Look-ups in named tables: a row name and a column name give one cell, copied from the table.

Table padusob
,dobagi,dur,ges
nep,44618,68062,66646
tebop,35628,67969,40286
vufek,22190,68442,50817
kinu,29646,74272,54205
kuno,39996,31434,48475
gebup,64453,49993,45124
ramatur,64031,70331,58089
gizali,60455,54497,56819
vegaz,51069,33175,44127
pifevo,73420,91031,57470
zok,42763,60785,59290
dilezu,58105,79400,47119
sisa,65511,42366,58431

What is the dur of sisa in padusob?
42366
What is the dur of kinu in padusob?
74272
What is the dur of vegaz in padusob?
33175
What is the ges of dilezu in padusob?
47119
What is the ges of nep in padusob?
66646
What is the ges of vufek in padusob?
50817
What is the ges of vegaz in padusob?
44127
What is the dobagi of sisa in padusob?
65511
What is the dobagi of tebop in padusob?
35628
What is the dur of gebup in padusob?
49993
What is the dobagi of vegaz in padusob?
51069

fop =
|  | nek | tiberas | dizovuv | mogan | baru | fur |
|---|---|---|---|---|---|---|
| rofese | 87 | 108 | 89 | 110 | 140 | 109 |
| dad | 97 | 108 | 89 | 110 | 140 | 109 |
| setabuv | 97 | 108 | 94 | 110 | 119 | 109 |
| bom | 108 | 35 | 74 | 80 | 205 | 122 |
| besag | 108 | 35 | 74 | 80 | 205 | 122 |
| bemuno | 128 | 79 | 94 | 170 | 119 | 176 |
| fos | 108 | 35 | 74 | 80 | 205 | 122 |
| lemuni | 128 | 79 | 94 | 155 | 119 | 176 |
| raneve | 67 | 108 | 79 | 95 | 183 | 109 |
| molupal | 128 | 50 | 74 | 110 | 226 | 122 |

bom, baru => 205
setabuv, baru => 119
bemuno, dizovuv => 94
besag, mogan => 80
raneve, tiberas => 108
bom, tiberas => 35
dad, mogan => 110
rofese, tiberas => 108
lemuni, fur => 176
rofese, nek => 87
molupal, tiberas => 50
bom, nek => 108
bemuno, nek => 128
molupal, nek => 128
lemuni, dizovuv => 94
raneve, baru => 183
fos, mogan => 80
lemuni, mogan => 155
raneve, fur => 109
Which row has the largest mogan? bemuno

bupa =
         pifedok  modebin
tokize     2.232    3.108
lis        4.244    6.112
kapares    4.122    6.512
konavap    3.564    7.400
fisomo     3.008    3.781
tebov      7.739    5.344
ret        3.583    7.226
perok      4.024    6.026
lofo       2.409    3.774
munazak    6.066    3.552
lan        4.380    6.033
gofanot    7.592    5.458
gufev      5.924    3.820

tebov, modebin -> 5.344
ret, modebin -> 7.226
munazak, modebin -> 3.552
lofo, modebin -> 3.774
konavap, pifedok -> 3.564
ret, pifedok -> 3.583
tebov, pifedok -> 7.739
fisomo, pifedok -> 3.008
lan, pifedok -> 4.380
tokize, modebin -> 3.108

Table menezim
|  | buk | fetasov | git | dip | ravup | lakid | dotek | desesog |
|---|---|---|---|---|---|---|---|---|
| gubu | 36 | 236 | 37 | 245 | 236 | 251 | 157 | 216 |
| ven | 137 | 138 | 135 | 136 | 134 | 134 | 143 | 140 |
| pasi | 141 | 148 | 105 | 121 | 76 | 80 | 241 | 183 |
| bag | 127 | 84 | 188 | 85 | 162 | 93 | 123 | 94 |
| fatet | 143 | 142 | 141 | 143 | 140 | 145 | 134 | 139 |

pasi, desesog -> 183
pasi, dotek -> 241
bag, dotek -> 123
pasi, lakid -> 80
gubu, dotek -> 157
fatet, dotek -> 134
gubu, lakid -> 251
fatet, fetasov -> 142
gubu, dip -> 245
ven, dotek -> 143
bag, git -> 188
fatet, desesog -> 139
gubu, git -> 37
ven, fetasov -> 138
ven, dip -> 136
bag, lakid -> 93
bag, desesog -> 94
fatet, ravup -> 140
bag, buk -> 127
Row with the largest fetasov: gubu

kikuda =
|  | dogu | mil | mip | vip | kapi | tilap |
|---|---|---|---|---|---|---|
| limomo | 4.4 | 3.9 | 4.0 | 3.5 | 4.6 | 3.7 |
| zeva | 6.4 | 6.2 | 6.0 | 2.4 | 7.2 | 3.2 |
| bek | 4.4 | 3.9 | 4.1 | 4.3 | 4.1 | 3.8 |
| kanovan | 4.5 | 4.7 | 4.1 | 3.8 | 5.0 | 4.0 |
| rik | 6.0 | 6.4 | 5.9 | 3.2 | 6.6 | 3.5 |
| dipava | 4.4 | 4.2 | 4.2 | 4.1 | 4.1 | 4.5 |
| fibib | 4.0 | 3.8 | 4.4 | 4.1 | 4.2 | 4.1 |
| zur | 4.0 | 4.7 | 4.2 | 4.3 | 4.7 | 4.0 |
| gamem | 4.3 | 3.5 | 4.2 | 4.0 | 4.3 | 3.9 |
| popim | 5.7 | 6.1 | 7.5 | 6.5 | 2.1 | 6.6 |
| rar | 2.5 | 4.3 | 3.0 | 5.0 | 3.0 | 4.8 |
| buzelor | 4.1 | 4.4 | 4.1 | 4.4 | 4.3 | 4.1 |

What is the mip of zeva in kikuda?
6.0
What is the dogu of popim in kikuda?
5.7
What is the tilap of zur in kikuda?
4.0
What is the tilap of zeva in kikuda?
3.2
What is the mip of limomo in kikuda?
4.0
What is the tilap of limomo in kikuda?
3.7
What is the mip of rik in kikuda?
5.9
What is the kapi of rar in kikuda?
3.0
What is the mip of popim in kikuda?
7.5
What is the kapi of rik in kikuda?
6.6
What is the tilap of rik in kikuda?
3.5
Row with the largest vip: popim

